The same turns and mirrors carry the whole set onto itself, and each row onto the other rows of its family. Which rows share a family with each named row? Give them in list order.
These 18 rows form 3 families of 6 rows each.
k70: -3	21	-1	-9	1	2	4	-9	5	7	16	-7	6	-25	-1	-20	3	2	5	8	12	-16	-11	-1	-12	6	0	17	5	2	1	-9	12	3	-4	-21	-13	6	-7	-7	3	5	-13	-1	6
k510: -1	17	15	3	3	-1	1	-6	3	5	16	-7	-6	-18	-1	-21	4	6	4	11	7	-6	-17	14	-6	-14	-4	16	-9	2	15	-11	4	-5	-1	-20	-8	-1	1	15	1	-5	-13	-5	4
k840: -3	-7	-4	-15	-15	1	7	7	-9	13	2	8	11	-9	-1	-6	21	-12	-7	-2	-4	12	6	7	11	-2	15	6	11	9	-14	5	10	-1	3	-16	-8	-1	-3	0	2	7	18	0	16
k301: 7	-3	-5	-9	-6	8	-2	3	-7	17	-10	8	0	-5	2	1	20	-10	-8	1	1	11	-2	7	6	1	14	8	15	20	-20	-1	16	-12	3	-19	-4	-3	-6	9	0	5	12	2	9
k13: -11	-10	-13	17	9	6	-4	-3	11	-7	9	2	0	15	6	-5	-8	-4	8	-2	2	15	24	9	0	26	-7	14	-1	2	9	-3	-4	10	-3	-3	2	3	-1	3	11	-12	-10	18	-11
k960: 19	5	-3	-8	4	-5	-5	-2	-19	-8	-13	-7	-6	2	-10	5	13	-3	1	16	15	1	-23	0	1	17	-1	-7	19	-7	-6	-3	22	-9	11	-6	-3	18	5	-8	-9	0	0	0	3
k699: 7	-5	2	-2	9	-12	9	16	9	7	6	-4	5	23	1	-1	-21	-9	10	13	-13	12	11	-15	0	8	12	-4	-12	0	2	1	-2	-3	-5	4	10	4	-10	-16	-2	-16	10	8	-14
k715: 4	0	0	-7	-4	-17	7	7	-5	-20	-9	-22	-7	3	-19	4	18	5	6	21	1	5	-16	4	2	-7	-5	-7	8	-10	3	0	9	-6	12	7	3	11	0	-12	0	4	5	-13	-5
k704: 11	8	3	-9	6	-18	7	20	-1	2	5	0	2	13	9	3	-26	2	8	9	-9	6	12	-13	1	5	13	-9	-13	-4	-6	-4	1	4	-11	9	17	8	-9	-11	9	-13	6	13	0
k27: -6	8	5	-2	1	-8	11	17	6	10	-1	0	-8	14	-1	3	-13	5	-5	8	-16	7	-3	-8	6	-10	14	-14	1	17	-9	-4	2	-2	-5	21	14	7	-8	-6	11	-14	6	3	-14
k468: 3	16	-3	-10	2	2	-7	-2	1	10	12	-5	0	-16	-6	-12	3	7	1	2	17	-13	-15	-1	-12	4	0	27	7	3	-3	-17	11	-9	3	-27	-13	0	0	-3	-9	5	-4	-2	-4
k550: -9	-3	-16	16	7	9	-13	4	11	-13	7	3	0	10	13	-4	-6	1	9	-5	-7	5	16	3	7	19	-1	14	3	5	4	-4	-10	20	4	3	2	7	5	14	15	-2	-9	15	-2
k708: 8	-12	12	12	15	-5	-2	-4	-9	-13	14	8	-14	-8	12	10	3	7	1	-2	5	6	-8	2	-9	-8	-18	-11	-9	-12	3	-4	-4	1	-12	15	-18	2	-2	-10	7	-16	-7	-13	-3
k508: 11	6	7	-5	3	-2	1	-9	-11	-12	1	-7	-8	1	-16	2	13	-4	6	21	9	-3	-16	0	10	12	1	-12	17	-10	5	3	18	-5	17	1	4	19	6	-6	-2	10	7	1	16
k69: -10	1	-5	-13	-10	6	13	1	1	9	-15	-2	13	4	-6	0	19	-12	-6	-4	5	11	2	28	12	-1	8	2	0	16	-10	-7	10	-1	-7	0	-8	-1	-12	8	14	-9	5	1	10
k377: 10	-21	11	15	12	4	1	-16	-1	2	22	10	-2	10	7	12	-13	0	3	2	-7	3	1	-5	-7	12	-11	-6	-9	-12	9	3	-8	1	-12	1	-5	0	-7	5	-6	-6	-3	-19	-11
k263: -22	0	1	11	9	-3	-5	12	15	-4	9	-6	-2	10	3	-5	-1	-1	2	-14	11	10	9	16	0	9	2	20	-9	13	4	-9	-15	8	4	9	-12	10	16	9	4	-4	-12	14	0
k96: 11	-18	12	11	9	-2	-6	-15	-2	-7	20	10	4	2	6	11	-10	8	7	-10	-4	-1	-2	-10	-1	4	-7	-7	-19	-10	-3	-6	-10	7	-16	5	-9	4	-1	-3	-4	8	-3	-18	-3

Which other rows belong to the same family as k27? k510, k715, k708, k69, k263
Which other rows belong to the same family as k704? k70, k840, k550, k508, k96

